In the data rows, 128 means zero.
How far apart are the two rows of each pair, measured in a hidden way? 0 means very close, and 20 very far. Two or three weighted sums of its numbers give each row a place; it is the straight-line distance between the places.
array([157, 144, 147, 122, 130, 164, 116, 178, 86, 153, 104, 183, 167, 148, 131, 86])
array([85, 98, 138, 70, 115, 98, 101, 128, 130, 141, 170, 92, 105, 145, 134, 128]) >> 4
array([75, 99, 129, 99, 157, 122, 123, 167, 101, 123, 147, 76, 107, 154, 171, 176])
array([115, 122, 112, 171, 87, 152, 137, 98, 80, 117, 92, 168, 164, 99, 71, 91]) >> 8
array([141, 102, 127, 130, 81, 181, 128, 75, 165, 109, 168, 156, 143, 94, 128, 104])
array([88, 105, 105, 146, 105, 152, 86, 116, 106, 104, 168, 79, 167, 119, 109, 116]) >> 9
array([133, 112, 160, 138, 175, 105, 128, 139, 145, 164, 170, 165, 84, 83, 175, 173])
array([86, 107, 76, 167, 96, 136, 174, 109, 89, 142, 125, 159, 137, 127, 132, 110]) >> 10
array([178, 128, 159, 103, 160, 158, 79, 91, 95, 152, 146, 173, 165, 83, 116, 86])
array([120, 113, 128, 173, 166, 112, 99, 114, 181, 113, 86, 125, 190, 152, 132, 173]) >> 16
array([80, 81, 149, 171, 151, 94, 107, 101, 168, 173, 158, 121, 121, 172, 118, 164])
array([142, 146, 120, 170, 93, 163, 151, 144, 75, 132, 121, 176, 112, 85, 74, 82]) >> 4
array([144, 130, 104, 81, 145, 87, 117, 130, 144, 83, 95, 96, 98, 115, 67, 86])
array([112, 148, 148, 142, 136, 129, 95, 156, 141, 106, 163, 157, 94, 148, 161, 172]) >> 5
array([109, 169, 132, 180, 102, 124, 86, 85, 93, 85, 190, 175, 180, 116, 88, 163])
array([148, 103, 83, 97, 126, 104, 176, 156, 107, 152, 132, 104, 139, 176, 95, 109]) >> 16
array([150, 153, 181, 168, 139, 69, 94, 164, 93, 113, 94, 153, 171, 117, 126, 133])
array([114, 155, 91, 82, 100, 142, 132, 156, 141, 163, 154, 120, 99, 165, 180, 96]) >> 14
array([81, 87, 129, 138, 178, 89, 106, 126, 176, 136, 114, 103, 176, 125, 129, 182])
array([97, 149, 94, 128, 92, 170, 106, 93, 138, 98, 103, 122, 179, 144, 87, 135]) >> 8
array([96, 79, 130, 147, 159, 102, 124, 88, 145, 185, 100, 179, 138, 91, 97, 188])
array([122, 131, 163, 153, 141, 162, 121, 144, 129, 94, 147, 95, 158, 134, 94, 159]) >> 6
array([165, 185, 67, 109, 97, 112, 146, 135, 143, 183, 119, 130, 94, 116, 174, 98])
array([77, 147, 108, 124, 162, 181, 137, 147, 81, 145, 87, 73, 158, 173, 115, 145]) >> 12
array([155, 166, 84, 159, 81, 187, 147, 183, 126, 159, 80, 158, 80, 128, 156, 118])
array([89, 174, 155, 93, 147, 93, 91, 122, 148, 95, 155, 114, 116, 117, 138, 146]) >> 7
array([177, 75, 168, 146, 174, 120, 107, 161, 144, 107, 146, 160, 152, 116, 110, 107])
array([110, 81, 123, 89, 129, 153, 168, 103, 126, 134, 166, 102, 139, 78, 99, 153]) >> 8
array([126, 86, 180, 102, 156, 98, 121, 93, 175, 160, 177, 159, 93, 128, 139, 142])
array([148, 95, 170, 84, 163, 71, 149, 135, 80, 116, 134, 77, 86, 185, 146, 114]) >> 12
array([170, 181, 112, 154, 146, 148, 71, 162, 171, 86, 147, 139, 160, 72, 115, 153])
array([172, 152, 171, 83, 116, 145, 98, 86, 162, 115, 181, 104, 147, 83, 134, 103]) >> 8
array([128, 132, 153, 87, 171, 120, 101, 103, 98, 109, 107, 129, 109, 126, 115, 113])
array([117, 163, 90, 97, 128, 131, 103, 158, 81, 112, 89, 98, 83, 139, 139, 134]) >> 3
array([171, 105, 150, 139, 171, 132, 102, 125, 154, 164, 80, 185, 159, 100, 124, 164])
array([104, 101, 187, 130, 184, 79, 129, 130, 163, 132, 128, 179, 112, 90, 123, 160]) >> 4
array([109, 142, 67, 146, 97, 107, 119, 101, 137, 109, 112, 98, 117, 166, 119, 126])
array([92, 75, 119, 90, 121, 132, 147, 109, 157, 152, 141, 116, 114, 81, 113, 150]) >> 9
array([75, 172, 157, 82, 122, 146, 98, 137, 62, 101, 127, 112, 178, 82, 115, 104])
array([155, 170, 94, 120, 120, 141, 153, 125, 104, 84, 129, 95, 144, 167, 95, 103]) >> 11
array([131, 132, 178, 86, 180, 73, 119, 149, 126, 120, 141, 168, 114, 105, 155, 151])
array([140, 131, 139, 179, 99, 92, 134, 104, 158, 97, 112, 88, 171, 165, 149, 167]) >> 14
array([129, 82, 109, 166, 120, 151, 108, 90, 151, 120, 99, 157, 133, 114, 97, 144])
array([114, 144, 177, 174, 175, 79, 142, 180, 153, 92, 111, 136, 126, 112, 137, 134]) >> 14
array([172, 164, 90, 94, 92, 125, 160, 117, 124, 120, 130, 90, 85, 115, 188, 78])
array([142, 87, 117, 130, 113, 123, 94, 113, 175, 146, 129, 163, 171, 77, 102, 177]) >> 6
array([175, 143, 130, 75, 137, 92, 101, 160, 87, 80, 90, 92, 67, 112, 73, 72])
array([96, 88, 101, 160, 100, 144, 153, 119, 87, 168, 129, 165, 175, 99, 67, 131]) >> 11
array([96, 103, 154, 138, 166, 124, 141, 147, 182, 136, 160, 90, 96, 176, 132, 157])
array([159, 169, 140, 177, 107, 171, 165, 154, 116, 119, 72, 186, 161, 163, 92, 148]) >> 4
array([152, 93, 119, 84, 166, 143, 145, 117, 160, 183, 158, 139, 78, 121, 114, 93])
array([129, 83, 122, 164, 134, 138, 145, 103, 119, 103, 85, 138, 154, 143, 97, 113]) >> 11
array([184, 146, 88, 95, 110, 88, 136, 79, 107, 175, 138, 129, 139, 109, 116, 97])
array([167, 160, 82, 95, 89, 95, 171, 153, 142, 158, 112, 107, 81, 173, 173, 100]) >> 5
array([184, 184, 76, 107, 92, 122, 112, 94, 95, 151, 136, 105, 94, 89, 171, 82])
array([163, 162, 135, 124, 141, 109, 144, 123, 137, 114, 126, 93, 141, 111, 166, 146]) >> 8
array([160, 102, 140, 83, 94, 116, 143, 149, 184, 140, 174, 76, 143, 126, 146, 86])
array([89, 84, 166, 179, 117, 123, 143, 94, 116, 190, 133, 167, 112, 102, 104, 176]) >> 7
array([167, 102, 155, 96, 137, 119, 103, 121, 146, 87, 177, 119, 132, 123, 159, 97])
array([155, 171, 95, 154, 149, 187, 78, 169, 71, 147, 92, 140, 81, 129, 96, 105]) >> 4
array([158, 115, 111, 124, 104, 154, 142, 167, 68, 138, 90, 168, 102, 146, 95, 92])
array([98, 149, 120, 106, 71, 173, 171, 84, 131, 107, 147, 143, 156, 99, 66, 73]) >> 10
array([91, 153, 94, 124, 119, 171, 155, 171, 148, 95, 132, 139, 88, 94, 151, 162])
array([161, 98, 137, 87, 108, 153, 82, 178, 89, 84, 82, 80, 139, 129, 104, 129]) >> 10
array([132, 155, 105, 83, 94, 140, 173, 133, 72, 167, 105, 127, 144, 80, 85, 120])
array([120, 122, 155, 128, 153, 162, 165, 164, 135, 125, 106, 180, 129, 134, 90, 140]) >> 8
array([100, 81, 145, 84, 171, 89, 163, 158, 105, 131, 103, 132, 78, 143, 170, 177])
array([152, 108, 142, 165, 79, 154, 83, 89, 145, 123, 165, 132, 150, 89, 101, 99]) >> 9
array([165, 119, 130, 184, 86, 141, 84, 120, 77, 118, 113, 184, 150, 146, 137, 129])
array([86, 100, 112, 159, 160, 97, 98, 100, 155, 169, 169, 100, 115, 150, 155, 172]) >> 5
array([88, 82, 141, 109, 166, 127, 143, 125, 137, 154, 138, 167, 170, 144, 84, 162])
array([86, 92, 136, 140, 177, 88, 109, 148, 181, 143, 150, 109, 115, 118, 119, 176]) >> 10
array([154, 93, 129, 98, 95, 89, 163, 83, 177, 95, 166, 73, 119, 88, 152, 98])
array([169, 187, 63, 154, 106, 116, 123, 113, 156, 101, 120, 78, 95, 136, 170, 111]) >> 7
array([160, 183, 76, 144, 90, 99, 151, 109, 163, 93, 133, 83, 127, 129, 180, 117])
array([83, 143, 139, 126, 90, 88, 171, 166, 96, 116, 90, 152, 162, 142, 139, 122]) >> 6
array([155, 86, 97, 77, 160, 150, 155, 119, 170, 176, 163, 136, 75, 110, 141, 98])
array([162, 178, 98, 91, 147, 97, 78, 150, 97, 108, 94, 142, 94, 172, 158, 137]) >> 9
array([129, 129, 138, 143, 173, 106, 131, 129, 131, 115, 102, 139, 140, 122, 118, 87])
array([143, 141, 93, 155, 123, 163, 176, 165, 74, 137, 92, 177, 141, 126, 115, 90]) >> 9
array([165, 180, 75, 97, 108, 156, 91, 157, 119, 174, 112, 152, 108, 156, 167, 133])
array([158, 142, 145, 119, 129, 156, 135, 176, 106, 151, 125, 180, 135, 157, 167, 94]) >> 5
array([92, 140, 126, 170, 96, 142, 129, 139, 110, 80, 89, 113, 174, 171, 98, 151])
array([93, 110, 111, 122, 97, 139, 78, 125, 93, 106, 156, 79, 166, 127, 101, 114]) >> 9
array([156, 148, 78, 141, 103, 143, 177, 91, 174, 126, 135, 63, 179, 152, 160, 130])
array([96, 92, 152, 163, 184, 100, 94, 150, 170, 150, 130, 82, 110, 150, 113, 177]) >> 5
array([133, 117, 122, 154, 159, 135, 97, 141, 68, 86, 150, 181, 165, 98, 121, 160])
array([138, 138, 119, 91, 146, 169, 73, 96, 80, 101, 168, 144, 113, 157, 130, 90]) >> 9
array([166, 165, 127, 92, 119, 112, 155, 154, 85, 102, 115, 93, 74, 165, 84, 83])
array([117, 77, 145, 69, 102, 147, 150, 72, 163, 94, 184, 99, 94, 73, 97, 130]) >> 10
array([179, 179, 77, 112, 91, 92, 135, 154, 104, 156, 82, 150, 104, 149, 161, 149])
array([149, 108, 120, 124, 74, 164, 180, 84, 152, 139, 137, 109, 137, 89, 81, 91]) >> 6
array([102, 95, 109, 178, 134, 125, 129, 105, 105, 162, 110, 165, 167, 158, 99, 140])
array([131, 138, 123, 163, 155, 162, 167, 120, 166, 177, 100, 170, 107, 136, 117, 131]) >> 8
array([71, 145, 169, 127, 161, 115, 97, 176, 82, 107, 124, 83, 118, 118, 153, 170])
array([75, 167, 132, 161, 129, 134, 139, 139, 125, 181, 90, 114, 156, 135, 95, 172]) >> 4
array([108, 92, 131, 147, 153, 129, 156, 133, 176, 168, 133, 151, 79, 109, 141, 103])
array([158, 129, 95, 94, 101, 138, 158, 139, 85, 87, 91, 162, 88, 145, 98, 93]) >> 9
array([176, 177, 125, 150, 164, 184, 66, 86, 154, 107, 105, 73, 172, 151, 191, 167])
array([100, 143, 145, 165, 101, 96, 98, 119, 99, 172, 117, 158, 175, 89, 107, 171]) >> 9
array([109, 101, 84, 96, 104, 165, 130, 159, 148, 174, 122, 80, 158, 170, 126, 103])
array([83, 116, 108, 138, 106, 140, 116, 86, 149, 147, 170, 95, 142, 96, 105, 115]) >> 6
array([145, 83, 176, 102, 170, 89, 132, 165, 117, 149, 134, 157, 79, 114, 151, 162])
array([120, 99, 183, 105, 158, 72, 108, 126, 141, 100, 184, 97, 141, 168, 132, 156]) >> 5
array([119, 123, 146, 174, 155, 139, 89, 157, 84, 119, 133, 191, 170, 153, 133, 162])
array([92, 174, 104, 135, 73, 152, 160, 87, 158, 89, 167, 92, 182, 130, 123, 125]) >> 9
array([84, 133, 129, 78, 111, 156, 161, 176, 133, 147, 106, 80, 118, 160, 91, 98])
array([154, 175, 115, 120, 150, 152, 79, 140, 154, 96, 115, 141, 144, 81, 109, 146]) >> 12
array([156, 115, 139, 164, 116, 146, 131, 114, 84, 124, 111, 184, 154, 69, 89, 105])
array([108, 97, 173, 95, 167, 97, 125, 99, 163, 105, 166, 89, 155, 146, 97, 172]) >> 4
array([78, 175, 99, 125, 147, 118, 93, 158, 81, 86, 148, 79, 179, 114, 149, 142])
array([146, 148, 120, 135, 111, 101, 161, 107, 134, 79, 176, 80, 142, 165, 165, 87]) >> 6
array([164, 87, 142, 83, 170, 118, 118, 121, 173, 156, 116, 152, 137, 95, 118, 153])
array([144, 134, 80, 87, 84, 130, 170, 157, 91, 137, 117, 77, 79, 109, 168, 78]) >> 5
array([143, 87, 87, 126, 164, 181, 124, 98, 111, 94, 94, 129, 157, 117, 111, 143])
array([150, 137, 163, 153, 134, 110, 88, 146, 140, 102, 127, 181, 97, 99, 171, 153]) >> 15
array([117, 156, 109, 187, 110, 162, 114, 103, 149, 145, 141, 116, 156, 130, 147, 164])
array([95, 134, 99, 135, 91, 101, 182, 174, 71, 116, 96, 143, 108, 166, 155, 77]) >> 7
array([136, 157, 91, 169, 91, 169, 105, 126, 162, 128, 113, 137, 160, 136, 176, 141])
array([157, 159, 116, 90, 140, 124, 95, 169, 90, 101, 97, 99, 83, 161, 88, 79]) >> 11
array([89, 146, 159, 162, 163, 76, 140, 147, 163, 100, 145, 102, 128, 175, 123, 152])
array([88, 184, 156, 88, 139, 134, 92, 138, 86, 77, 154, 107, 169, 140, 112, 154]) >> 15
array([169, 104, 105, 89, 123, 123, 152, 115, 139, 171, 92, 109, 146, 162, 117, 104])
array([118, 158, 84, 83, 90, 157, 157, 129, 138, 155, 101, 92, 116, 116, 127, 119]) >> 6
array([100, 167, 129, 130, 123, 123, 115, 109, 74, 121, 141, 116, 160, 147, 177, 166])
array([124, 123, 140, 173, 158, 159, 118, 161, 81, 90, 154, 152, 150, 154, 164, 104]) >> 8
array([147, 165, 154, 106, 113, 141, 89, 160, 104, 106, 136, 84, 162, 182, 135, 113])
array([89, 115, 152, 149, 168, 138, 124, 133, 167, 153, 147, 128, 85, 100, 146, 182]) >> 5
array([186, 181, 96, 101, 118, 152, 97, 117, 114, 151, 87, 115, 94, 94, 136, 149])
array([139, 168, 141, 147, 108, 138, 167, 136, 123, 82, 112, 171, 172, 88, 75, 132]) >> 10
array([87, 88, 158, 85, 149, 131, 155, 89, 132, 125, 166, 84, 105, 90, 115, 137])
array([160, 113, 165, 94, 164, 148, 116, 151, 101, 128, 148, 123, 113, 119, 105, 78]) >> 2
array([174, 129, 117, 122, 169, 108, 132, 112, 173, 146, 86, 189, 153, 102, 88, 152])
array([170, 85, 157, 131, 145, 103, 103, 168, 100, 95, 119, 118, 82, 178, 135, 96]) >> 9
array([145, 121, 108, 178, 87, 121, 163, 120, 111, 132, 68, 161, 163, 100, 156, 128])
array([183, 75, 152, 75, 138, 154, 97, 99, 172, 93, 189, 93, 95, 141, 142, 100]) >> 13
array([158, 157, 72, 120, 89, 85, 157, 148, 124, 147, 103, 103, 85, 170, 181, 111])
array([103, 166, 111, 138, 174, 137, 104, 154, 160, 95, 133, 92, 175, 116, 171, 143]) >> 12
array([159, 104, 145, 156, 92, 91, 150, 132, 153, 131, 83, 111, 159, 95, 118, 110])
array([86, 111, 114, 78, 106, 113, 173, 161, 106, 113, 94, 93, 99, 140, 90, 83]) >> 12
array([86, 144, 175, 139, 175, 90, 94, 147, 149, 145, 176, 117, 143, 113, 164, 159])
array([172, 163, 80, 113, 138, 118, 161, 158, 127, 116, 102, 168, 101, 150, 150, 89]) >> 7
array([100, 171, 102, 96, 137, 94, 139, 171, 100, 124, 141, 122, 85, 163, 166, 107])
array([94, 146, 93, 92, 159, 120, 126, 119, 136, 160, 76, 79, 129, 130, 96, 97]) >> 4
array([124, 116, 118, 129, 93, 170, 92, 102, 100, 120, 111, 157, 183, 123, 105, 143])
array([172, 171, 83, 105, 142, 170, 83, 106, 119, 104, 75, 150, 91, 132, 116, 89]) >> 7
array([142, 84, 149, 147, 142, 123, 132, 105, 99, 160, 113, 166, 147, 104, 71, 130])
array([135, 98, 106, 123, 89, 132, 127, 114, 167, 142, 115, 86, 115, 86, 136, 103]) >> 10
array([117, 87, 178, 146, 178, 139, 92, 177, 117, 124, 113, 100, 80, 155, 122, 94])
array([127, 133, 76, 103, 132, 127, 145, 118, 96, 174, 87, 101, 121, 152, 83, 92]) >> 5
array([91, 148, 165, 95, 107, 136, 160, 101, 108, 103, 161, 104, 151, 107, 167, 158])
array([111, 173, 82, 110, 107, 148, 172, 183, 94, 139, 139, 122, 69, 102, 114, 102]) >> 7
array([81, 79, 127, 116, 153, 118, 151, 182, 84, 122, 108, 123, 142, 178, 189, 162])
array([122, 102, 163, 154, 78, 167, 87, 102, 151, 149, 176, 123, 113, 86, 66, 101]) >> 10
array([111, 119, 148, 119, 163, 92, 92, 104, 98, 98, 167, 120, 130, 152, 104, 134])
array([182, 164, 97, 79, 100, 116, 103, 101, 165, 100, 152, 124, 88, 79, 149, 76]) >> 15
array([126, 118, 171, 159, 115, 104, 102, 131, 136, 92, 127, 139, 111, 100, 95, 170])
array([114, 173, 112, 177, 95, 171, 160, 121, 86, 100, 117, 135, 176, 165, 105, 95]) >> 7
array([134, 131, 160, 168, 150, 95, 134, 168, 147, 95, 109, 97, 186, 150, 118, 141])
array([166, 89, 160, 74, 176, 123, 174, 159, 139, 150, 80, 160, 138, 164, 159, 147]) >> 15
array([169, 106, 169, 186, 180, 96, 68, 117, 99, 170, 92, 191, 150, 115, 110, 165])
array([137, 157, 79, 112, 89, 88, 163, 154, 139, 153, 98, 123, 73, 161, 172, 99]) >> 4
array([105, 98, 115, 151, 115, 101, 107, 97, 147, 161, 126, 177, 169, 78, 93, 178])
array([182, 166, 74, 103, 81, 159, 116, 75, 127, 151, 169, 119, 154, 75, 165, 90]) >> 8
array([142, 140, 114, 149, 74, 177, 162, 115, 84, 86, 150, 169, 167, 92, 123, 88])
array([135, 130, 84, 92, 96, 163, 179, 137, 140, 142, 101, 91, 114, 143, 116, 102]) >> 9
array([85, 106, 124, 87, 124, 130, 161, 72, 141, 127, 132, 94, 111, 109, 147, 169])
array([100, 101, 177, 95, 177, 87, 105, 150, 170, 104, 178, 171, 108, 110, 177, 168]) >> 7
array([185, 177, 85, 114, 110, 130, 143, 130, 87, 144, 84, 118, 96, 154, 82, 86])
array([163, 167, 71, 163, 84, 142, 159, 151, 162, 102, 96, 80, 117, 165, 155, 100]) >> 10
array([163, 138, 121, 111, 169, 116, 167, 158, 143, 154, 90, 177, 123, 165, 171, 135])
array([81, 88, 122, 135, 138, 90, 121, 152, 85, 118, 145, 132, 97, 166, 158, 161]) >> 9
array([110, 85, 119, 171, 187, 81, 147, 133, 155, 182, 94, 178, 171, 129, 122, 167])
array([143, 159, 80, 143, 79, 117, 156, 126, 133, 131, 110, 121, 97, 123, 182, 106]) >> 10
array([160, 101, 166, 154, 101, 110, 113, 96, 161, 155, 115, 112, 94, 99, 100, 121])
array([168, 83, 100, 89, 94, 176, 174, 77, 158, 85, 170, 110, 148, 133, 79, 84]) >> 18
array([145, 185, 86, 167, 96, 158, 174, 173, 76, 127, 97, 165, 110, 111, 151, 104])
array([174, 153, 131, 131, 152, 115, 127, 124, 119, 162, 118, 110, 116, 100, 97, 74]) >> 6
array([103, 85, 129, 151, 168, 134, 105, 162, 115, 155, 149, 132, 125, 177, 118, 87])
array([90, 118, 118, 152, 147, 128, 126, 152, 135, 112, 134, 84, 86, 165, 169, 163]) >> 7
array([169, 154, 86, 158, 82, 172, 127, 94, 113, 111, 105, 84, 154, 94, 184, 91])
array([81, 100, 150, 155, 170, 145, 96, 107, 170, 175, 165, 146, 95, 82, 164, 188]) >> 6
array([151, 98, 182, 112, 178, 80, 145, 154, 173, 153, 161, 171, 117, 127, 171, 156])
array([172, 105, 150, 87, 150, 153, 112, 117, 174, 108, 188, 94, 107, 155, 137, 102]) >> 4
array([136, 141, 152, 127, 97, 115, 79, 109, 71, 153, 146, 143, 129, 82, 148, 133])
array([167, 158, 136, 83, 149, 152, 67, 132, 109, 122, 136, 158, 72, 127, 92, 126]) >> 6
array([116, 176, 79, 113, 92, 84, 161, 163, 146, 125, 102, 104, 90, 136, 187, 97])
array([121, 107, 168, 153, 87, 120, 151, 149, 77, 111, 73, 186, 131, 157, 121, 136]) >> 10
array([148, 183, 79, 99, 105, 108, 107, 154, 95, 158, 76, 152, 92, 157, 179, 122])
array([100, 167, 81, 184, 114, 174, 76, 127, 176, 123, 85, 94, 152, 161, 164, 164]) >> 11
array([122, 83, 163, 98, 187, 102, 171, 129, 178, 126, 130, 147, 85, 98, 140, 162])
array([116, 141, 147, 145, 116, 152, 164, 131, 85, 130, 158, 159, 93, 146, 114, 149]) >> 6
array([98, 146, 130, 105, 158, 107, 137, 149, 176, 90, 179, 81, 149, 171, 182, 167])
array([156, 169, 160, 92, 142, 121, 102, 100, 81, 139, 129, 99, 113, 77, 124, 169]) >> 11
array([99, 117, 159, 86, 137, 107, 124, 135, 99, 125, 114, 118, 155, 69, 93, 154])
array([167, 161, 107, 173, 118, 164, 146, 150, 138, 144, 94, 88, 145, 171, 133, 117]) >> 10
array([91, 157, 88, 167, 76, 174, 146, 115, 120, 79, 164, 86, 184, 143, 90, 77])
array([120, 135, 127, 107, 106, 160, 148, 144, 106, 113, 146, 98, 149, 131, 126, 93]) >> 8
array([98, 124, 156, 162, 165, 95, 113, 125, 174, 159, 152, 90, 161, 144, 109, 145])
array([160, 88, 129, 129, 125, 151, 148, 90, 80, 140, 96, 95, 136, 116, 163, 88]) >> 9
array([121, 129, 92, 89, 84, 168, 106, 135, 140, 107, 97, 123, 90, 118, 105, 75])
array([112, 78, 149, 125, 113, 137, 172, 103, 179, 186, 166, 128, 96, 109, 119, 168]) >> 15
array([100, 103, 124, 107, 98, 135, 149, 92, 149, 157, 164, 108, 130, 95, 97, 105])
array([153, 105, 114, 175, 119, 153, 109, 164, 66, 116, 76, 156, 138, 144, 106, 104]) >> 6
array([164, 179, 163, 156, 89, 133, 138, 90, 89, 128, 148, 167, 161, 87, 126, 125])
array([110, 78, 93, 115, 145, 152, 158, 85, 133, 130, 161, 134, 118, 149, 72, 103]) >> 18
array([91, 164, 166, 81, 103, 162, 147, 117, 116, 99, 147, 123, 146, 100, 115, 150])
array([157, 168, 109, 82, 124, 108, 121, 145, 94, 94, 101, 110, 86, 170, 73, 82]) >> 6
array([100, 177, 84, 122, 154, 106, 122, 104, 96, 162, 111, 104, 166, 146, 172, 156])
array([106, 111, 84, 154, 79, 171, 172, 162, 79, 143, 111, 171, 170, 124, 87, 76]) >> 11
array([139, 179, 121, 166, 79, 190, 155, 162, 65, 114, 170, 84, 118, 151, 81, 79])
array([100, 134, 165, 168, 165, 81, 109, 178, 100, 89, 88, 166, 171, 140, 166, 138]) >> 17
array([91, 88, 128, 161, 190, 137, 107, 150, 166, 160, 89, 89, 106, 154, 153, 162])
array([132, 156, 159, 89, 173, 134, 129, 167, 88, 151, 101, 162, 105, 126, 153, 143]) >> 12
array([87, 93, 111, 181, 127, 100, 105, 167, 124, 95, 122, 111, 97, 180, 154, 145])
array([178, 136, 174, 105, 168, 90, 96, 151, 104, 121, 138, 160, 117, 86, 116, 98]) >> 11
array([110, 177, 103, 110, 77, 132, 116, 83, 137, 79, 180, 106, 182, 118, 111, 118])
array([136, 173, 75, 164, 103, 91, 164, 142, 92, 169, 104, 171, 162, 148, 133, 110]) >> 9
array([134, 153, 170, 125, 83, 164, 132, 153, 94, 115, 159, 163, 82, 134, 129, 92])
array([154, 172, 72, 102, 86, 87, 149, 162, 131, 155, 72, 148, 85, 150, 144, 105]) >> 5
array([170, 164, 160, 88, 163, 98, 118, 106, 145, 114, 175, 111, 127, 144, 108, 113])
array([108, 166, 169, 184, 152, 97, 109, 92, 162, 153, 111, 115, 168, 154, 106, 147]) >> 13
array([153, 134, 80, 164, 149, 156, 101, 123, 149, 113, 84, 133, 149, 164, 128, 95])
array([119, 124, 164, 82, 130, 99, 78, 125, 74, 126, 110, 96, 144, 97, 132, 163]) >> 14
array([97, 94, 158, 133, 116, 117, 146, 135, 148, 175, 168, 133, 86, 106, 159, 147])
array([167, 107, 146, 149, 99, 113, 89, 60, 157, 124, 174, 116, 181, 133, 120, 172]) >> 2
array([133, 92, 175, 107, 150, 89, 106, 114, 155, 135, 156, 115, 113, 101, 113, 107])
array([170, 75, 132, 90, 159, 171, 100, 151, 142, 120, 100, 167, 144, 154, 91, 90]) >> 12
array([160, 93, 110, 149, 110, 139, 92, 84, 161, 111, 113, 154, 180, 82, 92, 176])
array([137, 171, 157, 129, 173, 132, 77, 152, 149, 74, 122, 161, 162, 78, 108, 121]) >> 10
array([96, 100, 153, 139, 172, 95, 131, 111, 168, 175, 124, 143, 114, 105, 170, 183])
array([170, 93, 117, 174, 99, 174, 114, 103, 76, 112, 92, 179, 159, 142, 89, 106]) >> 10
array([164, 154, 128, 101, 165, 106, 141, 164, 142, 73, 157, 151, 93, 109, 134, 103])
array([120, 122, 163, 101, 97, 134, 155, 138, 96, 149, 69, 155, 154, 125, 142, 178]) >> 9
array([154, 94, 156, 171, 109, 160, 152, 175, 66, 123, 80, 185, 111, 135, 150, 116])
array([160, 116, 187, 153, 110, 101, 144, 140, 150, 100, 147, 114, 104, 158, 128, 90]) >> 10
array([106, 112, 149, 160, 179, 120, 159, 154, 164, 142, 157, 98, 124, 167, 154, 129])
array([169, 119, 94, 97, 146, 109, 149, 84, 81, 147, 148, 101, 88, 157, 117, 80]) >> 11
array([173, 183, 71, 98, 80, 109, 151, 125, 133, 161, 106, 124, 107, 132, 174, 100])
array([90, 86, 113, 163, 158, 128, 103, 108, 173, 175, 157, 108, 142, 156, 149, 167]) >> 12
array([140, 120, 186, 135, 121, 92, 145, 128, 116, 117, 123, 167, 92, 167, 149, 132])
array([130, 88, 149, 140, 146, 140, 129, 147, 141, 114, 128, 138, 78, 135, 170, 139]) >> 5
array([126, 105, 167, 149, 106, 83, 152, 162, 163, 97, 134, 117, 101, 155, 133, 96])
array([137, 98, 125, 141, 106, 107, 109, 82, 163, 138, 146, 168, 180, 83, 96, 170]) >> 11
array([136, 144, 73, 159, 80, 142, 172, 108, 140, 138, 115, 153, 103, 157, 186, 95])
array([107, 136, 190, 110, 174, 101, 122, 172, 103, 93, 158, 165, 143, 136, 160, 114]) >> 3
array([149, 138, 168, 176, 139, 107, 107, 170, 72, 111, 113, 185, 178, 99, 103, 125])
array([133, 113, 138, 143, 173, 102, 130, 144, 164, 120, 108, 137, 112, 89, 94, 92]) >> 4
array([115, 164, 167, 143, 136, 115, 124, 170, 111, 103, 146, 163, 175, 107, 146, 149])
array([91, 145, 135, 168, 109, 163, 146, 93, 101, 111, 119, 156, 104, 113, 114, 163]) >> 5
array([91, 82, 124, 80, 139, 142, 155, 117, 146, 153, 155, 129, 117, 91, 130, 161])
array([75, 99, 154, 130, 155, 100, 149, 163, 144, 135, 149, 107, 112, 154, 161, 183]) >> 10
array([84, 80, 118, 99, 152, 108, 167, 82, 125, 132, 142, 156, 173, 74, 84, 158])
array([85, 84, 104, 143, 95, 110, 135, 87, 118, 159, 85, 137, 131, 87, 84, 159]) >> 8
array([82, 90, 137, 109, 174, 133, 98, 126, 152, 125, 111, 79, 100, 124, 124, 159])
array([149, 150, 103, 112, 95, 177, 176, 100, 110, 82, 137, 143, 176, 80, 107, 81]) >> 6
array([90, 145, 157, 117, 181, 107, 122, 135, 138, 115, 116, 130, 136, 86, 103, 114])
array([148, 191, 108, 89, 127, 102, 128, 146, 84, 124, 99, 106, 92, 174, 158, 125]) >> 9
